0: [136, 165, 80, 165, 115, 206, 140, 133, 132, 92, 104, 74, 132, 77, 158]
1: [128, 116, 72, 141, 137, 190, 142, 121, 144, 104, 110, 111, 126, 92, 178]
2: [131, 149, 83, 149, 141, 193, 121, 158, 142, 89, 99, 132, 120, 102, 144]
3: [77, 114, 184, 128, 115, 142, 121, 188, 93, 113, 111, 115, 105, 202, 136]
4: [134, 129, 113, 151, 154, 71, 142, 130, 184, 98, 150, 131, 144, 163, 118]
5: [147, 133, 128, 200, 98, 45, 108, 125, 106, 142, 145, 153, 106, 85, 146]
6: [132, 164, 99, 177, 101, 195, 152, 107, 125, 98, 111, 63, 130, 75, 147]
7: [156, 103, 202, 116, 117, 161, 58, 150, 111, 94, 131, 111, 115, 193, 157]
8: [79, 140, 159, 103, 133, 146, 153, 33, 86, 147, 92, 111, 143, 123, 119]
9: [133, 114, 121, 194, 88, 94, 105, 116, 157, 108, 95, 212, 89, 110, 126]

[142, 126, 114, 114, 221, 112, 181, 158, 179, 104, 119, 115, 142, 126, 114] 4
[77, 129, 163, 105, 139, 148, 150, 29, 82, 142, 98, 113, 142, 123, 122] 8
[144, 132, 127, 209, 98, 54, 115, 120, 119, 133, 134, 162, 105, 92, 144] 5
[81, 137, 160, 109, 136, 149, 153, 26, 85, 144, 96, 107, 141, 120, 117] 8
[74, 127, 166, 98, 142, 144, 148, 28, 79, 145, 95, 119, 145, 127, 125] 8
[123, 114, 123, 187, 96, 105, 106, 115, 164, 97, 113, 201, 102, 146, 128] 9
[151, 106, 116, 96, 200, 110, 185, 145, 189, 119, 129, 108, 135, 136, 89] 4
[55, 153, 172, 104, 117, 131, 139, 142, 89, 140, 97, 146, 156, 173, 142] 3
[147, 119, 136, 198, 81, 82, 123, 126, 152, 131, 110, 205, 95, 98, 139] 9
[134, 129, 73, 56, 84, 132, 115, 113, 140, 167, 121, 112, 121, 137, 119] 1
[127, 126, 115, 156, 145, 76, 133, 134, 162, 102, 157, 136, 139, 162, 121] 4
[146, 123, 125, 173, 104, 80, 122, 149, 95, 162, 162, 146, 111, 86, 139] 5
[158, 105, 192, 105, 121, 172, 73, 122, 119, 121, 160, 137, 149, 150, 157] 7
[150, 129, 141, 105, 225, 106, 182, 164, 171, 121, 117, 120, 136, 114, 81] 4
[149, 127, 131, 98, 205, 108, 176, 158, 171, 129, 120, 117, 134, 117, 83] 4
